In the data rows, 128 means zero.
Each row of this table is followed by its label. One hidden rule gives the labels. It looks at one to three of the table's principal directions, none of them among the few with the most spread.
[132, 94, 184, 154, 121, 147, 143, 126, 138, 121, 93, 165, 197, 122, 129, 91, 102, 111, 126, 148, 143, 164, 134, 112, 129, 187, 76, 150, 123, 59, 145, 97, 126, 138, 95, 107, 79, 113] QB
[123, 117, 138, 134, 146, 129, 144, 133, 86, 155, 147, 136, 119, 150, 122, 143, 115, 148, 129, 137, 168, 81, 128, 127, 139, 77, 93, 135, 126, 115, 77, 128, 99, 152, 117, 104, 130, 123] RF
[138, 146, 127, 125, 165, 149, 113, 88, 54, 164, 99, 149, 122, 157, 99, 134, 66, 125, 116, 85, 139, 99, 73, 161, 98, 152, 109, 104, 89, 112, 99, 149, 120, 54, 128, 86, 150, 107] JZ
[113, 130, 131, 115, 134, 160, 119, 79, 87, 119, 89, 128, 159, 137, 110, 104, 76, 126, 110, 103, 94, 149, 73, 163, 77, 204, 95, 89, 122, 75, 194, 147, 124, 59, 136, 93, 158, 115] RF
[134, 157, 131, 149, 108, 118, 137, 110, 161, 97, 127, 106, 140, 80, 133, 117, 146, 119, 135, 123, 116, 151, 151, 120, 90, 215, 150, 147, 132, 105, 182, 108, 151, 125, 129, 138, 101, 152] RF
[106, 141, 123, 182, 114, 123, 150, 156, 54, 96, 134, 121, 110, 107, 141, 113, 58, 93, 137, 100, 137, 133, 151, 130, 71, 181, 140, 151, 80, 116, 110, 119, 105, 111, 122, 116, 73, 170] TM
[102, 126, 148, 195, 131, 95, 211, 137, 148, 223, 158, 132, 102, 175, 138, 137, 156, 126, 162, 176, 181, 90, 183, 120, 140, 56, 143, 173, 174, 129, 30, 138, 125, 218, 126, 97, 61, 188] RF
[104, 137, 137, 152, 121, 109, 165, 167, 129, 166, 162, 119, 111, 150, 133, 129, 140, 125, 143, 163, 155, 94, 161, 116, 145, 52, 160, 150, 159, 166, 67, 125, 117, 175, 125, 137, 106, 144] QB
[61, 143, 131, 134, 118, 86, 138, 208, 147, 137, 147, 124, 70, 119, 135, 105, 118, 92, 91, 167, 136, 139, 120, 133, 93, 130, 136, 106, 130, 157, 136, 129, 149, 147, 76, 153, 99, 163] JZ
[128, 91, 158, 148, 130, 135, 130, 128, 136, 150, 111, 144, 131, 114, 136, 142, 136, 104, 117, 151, 145, 134, 112, 123, 117, 123, 86, 123, 150, 98, 136, 131, 110, 156, 92, 137, 124, 130] ZS
[100, 108, 155, 129, 106, 137, 132, 150, 130, 87, 117, 140, 164, 145, 142, 100, 112, 117, 120, 110, 120, 175, 120, 113, 124, 141, 112, 131, 121, 109, 146, 124, 116, 133, 127, 118, 131, 132] PB
[91, 134, 160, 107, 117, 118, 106, 156, 147, 122, 138, 119, 147, 161, 114, 82, 129, 122, 116, 136, 139, 101, 131, 94, 150, 101, 99, 123, 96, 124, 124, 99, 134, 147, 109, 113, 135, 122] RF
[126, 88, 147, 106, 86, 142, 97, 144, 209, 57, 108, 136, 159, 85, 148, 101, 173, 105, 109, 129, 76, 216, 113, 79, 137, 180, 159, 156, 147, 133, 200, 119, 133, 152, 123, 163, 108, 130] RF
[37, 102, 176, 106, 119, 126, 149, 163, 144, 139, 132, 141, 153, 157, 109, 93, 98, 94, 70, 174, 123, 171, 71, 146, 73, 144, 74, 81, 167, 101, 177, 137, 138, 128, 76, 115, 151, 133] ZS
[50, 92, 152, 170, 140, 96, 223, 178, 127, 134, 161, 156, 112, 105, 150, 155, 119, 92, 109, 171, 156, 198, 135, 145, 40, 162, 130, 148, 177, 126, 112, 141, 143, 168, 74, 141, 55, 194] TM
[174, 157, 93, 99, 134, 133, 145, 119, 102, 118, 152, 122, 118, 130, 122, 68, 117, 254, 132, 168, 134, 70, 142, 128, 209, 128, 140, 180, 142, 104, 123, 109, 115, 137, 156, 70, 73, 85] RF
[122, 128, 96, 98, 105, 146, 123, 142, 114, 118, 134, 126, 103, 131, 114, 100, 113, 186, 100, 150, 110, 126, 100, 147, 141, 149, 101, 119, 136, 91, 168, 143, 105, 140, 139, 98, 131, 125] ZS
[52, 142, 177, 109, 128, 115, 105, 167, 147, 131, 89, 142, 148, 177, 116, 97, 84, 63, 71, 113, 135, 166, 62, 156, 77, 161, 56, 31, 106, 95, 185, 136, 155, 85, 73, 124, 206, 119] PB
[172, 180, 82, 97, 117, 127, 121, 111, 179, 150, 151, 94, 121, 138, 110, 132, 195, 192, 162, 149, 117, 76, 174, 123, 202, 84, 187, 139, 153, 162, 121, 120, 147, 151, 186, 142, 147, 106] TM
[79, 96, 140, 144, 131, 98, 189, 150, 163, 181, 159, 141, 100, 148, 136, 126, 166, 151, 120, 191, 152, 136, 144, 135, 122, 94, 92, 135, 174, 109, 109, 139, 144, 204, 98, 113, 80, 180] RF
[51, 161, 146, 147, 147, 94, 145, 153, 113, 192, 130, 117, 91, 180, 119, 128, 97, 51, 110, 125, 138, 117, 96, 158, 60, 92, 152, 71, 134, 176, 97, 158, 153, 92, 99, 136, 159, 160] RF
[141, 93, 144, 161, 104, 121, 159, 136, 170, 85, 152, 133, 157, 69, 156, 154, 191, 125, 162, 137, 132, 180, 197, 91, 117, 151, 139, 183, 139, 125, 132, 96, 140, 183, 124, 176, 70, 168] TM
[165, 121, 126, 80, 119, 171, 62, 122, 124, 128, 113, 129, 144, 133, 106, 129, 147, 181, 129, 120, 118, 77, 108, 103, 209, 72, 106, 135, 109, 131, 127, 122, 84, 142, 158, 122, 172, 75] TM
[145, 102, 128, 213, 113, 107, 210, 118, 119, 147, 200, 110, 118, 56, 156, 182, 164, 132, 193, 170, 151, 120, 238, 110, 104, 95, 173, 234, 172, 167, 58, 105, 118, 206, 146, 151, 17, 202] ZS
[82, 130, 131, 103, 84, 97, 105, 196, 238, 59, 121, 105, 125, 129, 154, 126, 200, 76, 101, 128, 119, 191, 137, 100, 121, 149, 111, 62, 137, 105, 219, 122, 152, 184, 97, 196, 199, 148] QB
[154, 138, 96, 95, 119, 150, 103, 108, 129, 100, 131, 104, 140, 111, 118, 125, 141, 165, 142, 124, 95, 107, 135, 116, 166, 128, 161, 144, 130, 142, 153, 124, 113, 122, 173, 130, 140, 102] QB
[200, 163, 84, 165, 124, 120, 166, 92, 153, 141, 144, 113, 111, 88, 141, 176, 192, 163, 183, 130, 136, 123, 199, 139, 136, 146, 190, 162, 161, 135, 113, 126, 150, 146, 168, 164, 100, 149] TM
[126, 159, 112, 119, 184, 119, 135, 73, 72, 143, 118, 129, 128, 169, 108, 141, 61, 114, 125, 75, 140, 104, 97, 166, 94, 160, 123, 101, 86, 121, 97, 146, 146, 49, 141, 69, 157, 115] JZ
[108, 129, 136, 113, 115, 153, 100, 148, 109, 139, 117, 123, 139, 115, 105, 104, 97, 137, 118, 150, 113, 95, 113, 123, 147, 126, 111, 133, 112, 128, 146, 119, 99, 131, 132, 116, 120, 109] QB
[80, 133, 139, 83, 157, 156, 118, 79, 96, 151, 90, 133, 169, 170, 93, 99, 72, 141, 103, 111, 89, 130, 53, 169, 101, 167, 94, 82, 123, 104, 177, 156, 134, 54, 146, 68, 169, 103] RF
[229, 194, 29, 141, 152, 129, 146, 43, 87, 189, 132, 103, 76, 159, 116, 135, 135, 244, 194, 113, 132, 34, 185, 174, 202, 114, 157, 146, 108, 109, 76, 146, 135, 112, 220, 67, 107, 125] PB
[255, 128, 78, 113, 153, 192, 99, 5, 82, 114, 57, 165, 152, 119, 110, 134, 128, 235, 145, 76, 127, 127, 101, 168, 159, 248, 51, 111, 90, 0, 180, 135, 121, 65, 161, 79, 145, 73] JZ
[103, 150, 119, 127, 146, 104, 118, 144, 116, 159, 114, 129, 87, 145, 118, 113, 81, 107, 96, 137, 143, 104, 101, 160, 110, 150, 87, 81, 100, 109, 138, 138, 142, 108, 96, 101, 138, 130] QB
[102, 132, 119, 138, 107, 93, 154, 181, 184, 133, 157, 116, 102, 167, 147, 142, 198, 111, 146, 142, 151, 136, 178, 108, 146, 58, 147, 107, 145, 148, 96, 129, 145, 197, 123, 175, 148, 165] TM
[137, 164, 117, 98, 125, 91, 78, 133, 188, 61, 109, 111, 120, 142, 142, 116, 120, 59, 93, 74, 114, 175, 101, 128, 114, 177, 144, 65, 97, 139, 180, 127, 176, 73, 113, 147, 210, 107] PB
[129, 152, 143, 79, 161, 155, 39, 76, 102, 137, 75, 111, 168, 164, 91, 130, 88, 77, 118, 65, 102, 83, 64, 134, 128, 119, 110, 57, 72, 145, 153, 134, 128, 31, 142, 119, 239, 64] TM
[138, 108, 126, 104, 119, 147, 113, 126, 174, 127, 127, 119, 149, 99, 131, 143, 201, 155, 151, 153, 99, 125, 146, 97, 174, 91, 165, 153, 164, 161, 148, 123, 121, 167, 152, 172, 122, 115] TM
[111, 100, 141, 140, 114, 126, 180, 163, 132, 115, 158, 147, 126, 110, 141, 107, 157, 192, 128, 173, 152, 139, 154, 102, 143, 138, 112, 190, 152, 90, 117, 112, 110, 205, 111, 111, 43, 156] JZ
[151, 115, 132, 98, 168, 168, 93, 41, 86, 155, 80, 142, 167, 149, 102, 139, 80, 127, 120, 88, 97, 124, 60, 166, 118, 147, 99, 93, 119, 116, 148, 156, 125, 39, 153, 85, 185, 81] PB
[56, 150, 141, 147, 116, 76, 157, 215, 161, 142, 140, 127, 85, 150, 145, 85, 106, 93, 99, 168, 149, 137, 136, 130, 120, 122, 133, 114, 131, 143, 121, 126, 148, 166, 84, 124, 91, 163] PB
[69, 143, 120, 169, 129, 95, 178, 154, 112, 210, 164, 106, 59, 140, 121, 139, 110, 94, 118, 183, 146, 90, 131, 159, 76, 86, 143, 116, 171, 156, 92, 156, 127, 158, 106, 121, 102, 183] ZS
[123, 152, 116, 230, 134, 36, 233, 173, 143, 172, 203, 120, 56, 133, 174, 157, 154, 108, 178, 160, 212, 107, 254, 128, 114, 76, 157, 180, 132, 156, 5, 107, 169, 213, 104, 136, 28, 223] PB
[133, 125, 124, 99, 104, 105, 118, 133, 255, 113, 135, 124, 133, 118, 143, 154, 240, 126, 128, 136, 106, 193, 147, 115, 148, 121, 148, 107, 169, 153, 177, 130, 184, 168, 134, 189, 169, 144] RF
[255, 103, 94, 97, 173, 174, 35, 0, 96, 85, 86, 129, 153, 53, 121, 192, 126, 121, 148, 42, 77, 127, 92, 124, 136, 180, 153, 148, 84, 153, 150, 130, 128, 19, 172, 138, 167, 63] PB
[45, 90, 185, 179, 143, 128, 226, 119, 120, 199, 115, 172, 165, 170, 127, 149, 102, 73, 118, 152, 141, 211, 97, 184, 20, 153, 95, 96, 196, 96, 120, 170, 151, 118, 93, 115, 116, 182] ZS
[41, 147, 130, 82, 141, 106, 118, 160, 163, 156, 116, 129, 120, 198, 102, 87, 107, 100, 90, 136, 111, 137, 86, 147, 120, 126, 112, 62, 106, 140, 147, 146, 169, 108, 114, 102, 162, 133] TM
[164, 146, 89, 101, 139, 147, 117, 78, 99, 106, 126, 125, 136, 113, 109, 138, 95, 159, 123, 102, 100, 140, 107, 166, 115, 183, 134, 119, 119, 122, 158, 139, 138, 62, 164, 104, 151, 103] ZS
[120, 117, 123, 76, 147, 139, 116, 138, 104, 112, 123, 152, 130, 202, 116, 124, 107, 147, 93, 103, 147, 132, 70, 139, 147, 97, 87, 76, 119, 100, 114, 151, 114, 109, 119, 100, 206, 87] TM
[161, 112, 123, 132, 113, 137, 122, 141, 118, 98, 144, 124, 121, 100, 142, 127, 141, 146, 135, 139, 130, 118, 144, 97, 157, 105, 150, 170, 139, 139, 114, 115, 97, 156, 130, 143, 104, 116] PB
[212, 120, 127, 161, 145, 134, 133, 136, 79, 129, 152, 138, 104, 99, 151, 184, 156, 158, 162, 122, 193, 62, 167, 93, 178, 47, 150, 187, 135, 145, 32, 110, 75, 171, 122, 158, 112, 100] JZ
[139, 95, 119, 48, 145, 194, 73, 83, 82, 104, 87, 150, 186, 167, 90, 85, 67, 161, 104, 103, 68, 136, 49, 133, 171, 139, 117, 115, 104, 122, 156, 145, 103, 50, 167, 75, 164, 50] QB
[154, 136, 118, 172, 144, 102, 183, 127, 120, 130, 158, 135, 108, 114, 138, 156, 136, 108, 148, 134, 171, 130, 172, 121, 99, 151, 169, 166, 137, 127, 68, 117, 145, 144, 109, 138, 72, 153] TM
[167, 69, 164, 147, 109, 118, 151, 137, 234, 98, 113, 179, 177, 106, 179, 129, 224, 140, 156, 139, 122, 242, 182, 96, 172, 127, 134, 168, 158, 133, 132, 105, 180, 177, 117, 184, 74, 143] PB
[115, 181, 125, 125, 126, 115, 118, 145, 106, 149, 143, 107, 112, 140, 103, 100, 79, 123, 115, 140, 139, 75, 124, 142, 127, 124, 138, 119, 111, 148, 116, 116, 132, 101, 126, 106, 136, 112] ZS
[127, 115, 185, 135, 99, 151, 111, 163, 132, 92, 142, 117, 175, 70, 140, 134, 165, 120, 141, 141, 127, 122, 144, 71, 139, 83, 167, 181, 161, 176, 133, 92, 90, 156, 119, 191, 121, 105] RF
[240, 201, 46, 117, 152, 152, 140, 7, 62, 138, 155, 92, 115, 112, 92, 168, 112, 240, 165, 93, 132, 44, 145, 180, 143, 171, 149, 154, 132, 95, 118, 136, 119, 69, 216, 64, 158, 94] PB
[91, 89, 170, 142, 120, 141, 116, 161, 145, 168, 111, 137, 136, 122, 142, 146, 164, 74, 135, 149, 109, 145, 114, 108, 123, 46, 160, 122, 168, 197, 114, 143, 113, 146, 111, 194, 133, 137] RF
[99, 117, 132, 154, 94, 67, 165, 178, 255, 76, 156, 122, 123, 85, 173, 150, 225, 67, 141, 141, 121, 233, 203, 89, 105, 170, 185, 153, 152, 161, 153, 109, 197, 203, 108, 202, 82, 202] TM
[165, 170, 65, 79, 133, 114, 80, 106, 129, 77, 139, 90, 91, 140, 129, 143, 129, 141, 118, 78, 108, 110, 112, 144, 145, 124, 150, 80, 104, 150, 157, 143, 139, 81, 162, 133, 219, 99] PB
[98, 83, 180, 94, 132, 149, 110, 157, 134, 94, 108, 161, 179, 143, 126, 105, 114, 104, 90, 132, 128, 167, 77, 101, 132, 125, 98, 119, 134, 116, 145, 120, 114, 124, 88, 131, 148, 88] TM
[158, 137, 132, 120, 85, 134, 90, 135, 150, 28, 132, 105, 151, 68, 143, 114, 139, 131, 119, 100, 113, 155, 141, 93, 126, 194, 124, 150, 107, 101, 198, 92, 115, 132, 131, 148, 142, 118] PB
[27, 104, 141, 130, 124, 91, 159, 236, 106, 137, 180, 120, 76, 157, 147, 126, 102, 76, 97, 172, 145, 122, 118, 117, 109, 17, 155, 119, 159, 207, 73, 146, 101, 176, 87, 152, 124, 157] ZS
[74, 141, 136, 182, 88, 72, 191, 233, 164, 137, 176, 117, 72, 126, 157, 101, 141, 115, 120, 198, 178, 124, 190, 112, 125, 104, 127, 150, 154, 118, 102, 110, 125, 235, 82, 140, 59, 191] ZS
[90, 129, 142, 127, 139, 107, 140, 145, 161, 218, 134, 131, 95, 169, 115, 131, 139, 101, 107, 180, 136, 109, 104, 152, 127, 56, 126, 89, 175, 165, 104, 154, 149, 142, 102, 133, 149, 135] ZS
[123, 145, 143, 135, 129, 117, 116, 148, 105, 97, 135, 125, 129, 117, 123, 128, 102, 99, 115, 108, 158, 119, 129, 122, 94, 162, 98, 112, 87, 104, 130, 104, 130, 111, 93, 136, 142, 125] TM
[178, 159, 84, 121, 115, 112, 156, 145, 140, 86, 166, 121, 91, 136, 140, 165, 172, 178, 125, 119, 175, 125, 150, 132, 144, 126, 132, 120, 155, 88, 118, 132, 119, 169, 133, 142, 174, 123] TM
[120, 150, 138, 167, 106, 129, 99, 146, 92, 137, 124, 108, 113, 81, 127, 125, 91, 81, 136, 120, 112, 113, 142, 137, 86, 137, 140, 125, 95, 168, 137, 114, 124, 93, 121, 163, 114, 148] PB
Here are more rows. What is the label of each one?
[161, 128, 71, 66, 168, 135, 92, 62, 117, 126, 108, 135, 118, 173, 110, 123, 95, 152, 114, 88, 85, 137, 80, 167, 155, 140, 130, 87, 99, 139, 137, 163, 158, 46, 169, 80, 176, 90]: ZS
[217, 133, 119, 93, 149, 188, 28, 42, 68, 115, 74, 123, 164, 93, 102, 114, 74, 150, 138, 79, 80, 72, 83, 121, 180, 147, 137, 148, 74, 145, 148, 118, 95, 32, 175, 98, 150, 42]: PB
[170, 93, 118, 120, 128, 146, 149, 64, 145, 95, 135, 139, 166, 106, 143, 141, 181, 211, 162, 110, 111, 161, 158, 117, 156, 155, 111, 183, 136, 92, 143, 122, 132, 153, 174, 102, 93, 141]: RF
[150, 193, 68, 125, 187, 115, 118, 64, 73, 163, 108, 97, 107, 172, 98, 159, 61, 75, 148, 75, 131, 68, 123, 180, 97, 154, 162, 64, 79, 140, 97, 151, 156, 28, 159, 101, 188, 104]: QB
[103, 116, 139, 130, 140, 120, 109, 161, 112, 155, 131, 130, 117, 143, 120, 124, 101, 89, 127, 143, 140, 91, 134, 115, 145, 76, 120, 123, 95, 161, 84, 119, 120, 137, 109, 131, 117, 123]: QB
[80, 166, 113, 144, 129, 92, 206, 203, 108, 173, 175, 131, 60, 186, 127, 121, 131, 164, 108, 176, 195, 91, 133, 149, 119, 79, 133, 113, 172, 110, 68, 148, 118, 187, 96, 113, 117, 157]: JZ
[164, 160, 123, 130, 157, 146, 149, 67, 72, 169, 123, 138, 138, 152, 101, 133, 87, 180, 131, 114, 150, 88, 103, 172, 121, 148, 107, 128, 135, 91, 106, 140, 123, 80, 150, 67, 144, 101]: RF
[143, 147, 120, 120, 150, 136, 96, 117, 75, 166, 119, 123, 103, 167, 116, 153, 97, 112, 123, 98, 140, 78, 91, 152, 131, 59, 126, 81, 117, 159, 88, 153, 108, 81, 133, 129, 203, 97]: PB
[112, 113, 142, 150, 124, 124, 145, 142, 161, 125, 107, 141, 146, 110, 147, 107, 141, 116, 148, 139, 113, 161, 157, 106, 140, 157, 155, 166, 124, 133, 131, 117, 140, 152, 129, 133, 55, 151]: TM
[115, 150, 125, 89, 109, 132, 118, 160, 154, 120, 150, 112, 128, 151, 114, 114, 158, 151, 116, 145, 124, 109, 117, 108, 162, 79, 166, 126, 160, 159, 128, 128, 118, 149, 140, 143, 166, 104]: JZ
[193, 95, 148, 132, 99, 161, 113, 107, 186, 69, 134, 124, 189, 57, 147, 192, 231, 131, 172, 111, 122, 158, 177, 61, 160, 118, 172, 193, 163, 144, 137, 99, 103, 185, 156, 202, 136, 114]: TM
[94, 170, 119, 90, 125, 111, 73, 164, 137, 109, 101, 111, 101, 146, 114, 90, 71, 82, 69, 119, 114, 125, 69, 155, 109, 167, 102, 42, 96, 121, 195, 135, 145, 72, 97, 124, 200, 98]: ZS
[121, 83, 144, 67, 116, 151, 90, 122, 191, 71, 100, 147, 195, 150, 131, 97, 155, 139, 117, 109, 82, 194, 107, 97, 180, 138, 109, 123, 116, 119, 179, 122, 139, 131, 148, 121, 156, 97]: ZS
[113, 97, 140, 125, 115, 127, 154, 160, 176, 128, 138, 137, 140, 153, 149, 138, 190, 130, 141, 151, 132, 154, 147, 96, 165, 60, 161, 144, 180, 150, 103, 137, 118, 193, 133, 159, 128, 134]: TM
[93, 123, 130, 176, 161, 111, 190, 144, 61, 191, 118, 161, 78, 173, 133, 122, 62, 114, 110, 143, 175, 120, 101, 170, 80, 138, 97, 111, 132, 85, 73, 162, 116, 126, 86, 79, 83, 161]: JZ
[121, 109, 153, 130, 77, 112, 144, 190, 203, 69, 169, 117, 150, 79, 160, 118, 210, 163, 140, 171, 135, 156, 193, 72, 170, 102, 134, 183, 162, 136, 153, 84, 124, 227, 119, 178, 90, 146]: PB
[113, 181, 87, 59, 121, 135, 75, 118, 145, 113, 128, 96, 124, 130, 92, 95, 122, 154, 112, 115, 64, 121, 100, 152, 136, 153, 165, 88, 104, 176, 190, 132, 167, 57, 169, 132, 173, 103]: JZ
[121, 146, 108, 127, 148, 123, 165, 105, 112, 149, 132, 138, 110, 143, 109, 128, 107, 145, 110, 135, 138, 137, 104, 168, 84, 188, 119, 110, 140, 89, 136, 147, 150, 101, 119, 96, 119, 139]: TM
[70, 79, 162, 107, 123, 150, 113, 159, 102, 149, 132, 137, 158, 170, 121, 105, 101, 105, 125, 144, 101, 125, 105, 109, 152, 27, 132, 132, 132, 191, 90, 137, 99, 130, 135, 126, 134, 116]: ZS
[70, 118, 132, 164, 128, 113, 177, 156, 118, 180, 138, 131, 92, 149, 128, 139, 118, 84, 118, 160, 141, 137, 121, 149, 71, 115, 132, 108, 162, 127, 106, 157, 125, 154, 100, 133, 108, 178]: TM
[187, 142, 110, 106, 145, 147, 106, 77, 136, 142, 119, 122, 142, 139, 113, 166, 170, 150, 149, 106, 130, 99, 128, 131, 156, 102, 138, 110, 138, 129, 120, 133, 132, 108, 155, 146, 187, 91]: TM
[170, 138, 146, 171, 117, 108, 103, 145, 126, 129, 131, 113, 111, 119, 163, 136, 133, 112, 158, 112, 161, 75, 173, 91, 185, 50, 139, 164, 108, 161, 72, 106, 96, 166, 134, 137, 126, 123]: PB
[217, 202, 56, 106, 137, 125, 96, 54, 110, 101, 130, 95, 88, 119, 111, 149, 129, 184, 130, 72, 131, 87, 121, 168, 125, 196, 123, 93, 98, 82, 166, 134, 146, 67, 167, 104, 197, 105]: RF
[93, 162, 78, 135, 127, 92, 195, 116, 142, 177, 167, 105, 70, 175, 117, 126, 134, 155, 120, 161, 135, 121, 136, 179, 94, 136, 134, 99, 171, 105, 127, 166, 157, 149, 143, 87, 128, 181]: PB
[116, 161, 98, 146, 92, 80, 126, 181, 200, 128, 158, 86, 60, 112, 146, 147, 203, 100, 134, 153, 142, 113, 181, 112, 128, 103, 150, 103, 139, 143, 144, 123, 146, 201, 112, 190, 142, 177]: TM
[155, 126, 135, 106, 116, 149, 107, 104, 138, 79, 118, 129, 174, 116, 125, 129, 158, 172, 136, 100, 128, 139, 136, 117, 142, 164, 78, 122, 105, 72, 174, 105, 127, 128, 140, 130, 161, 110]: RF
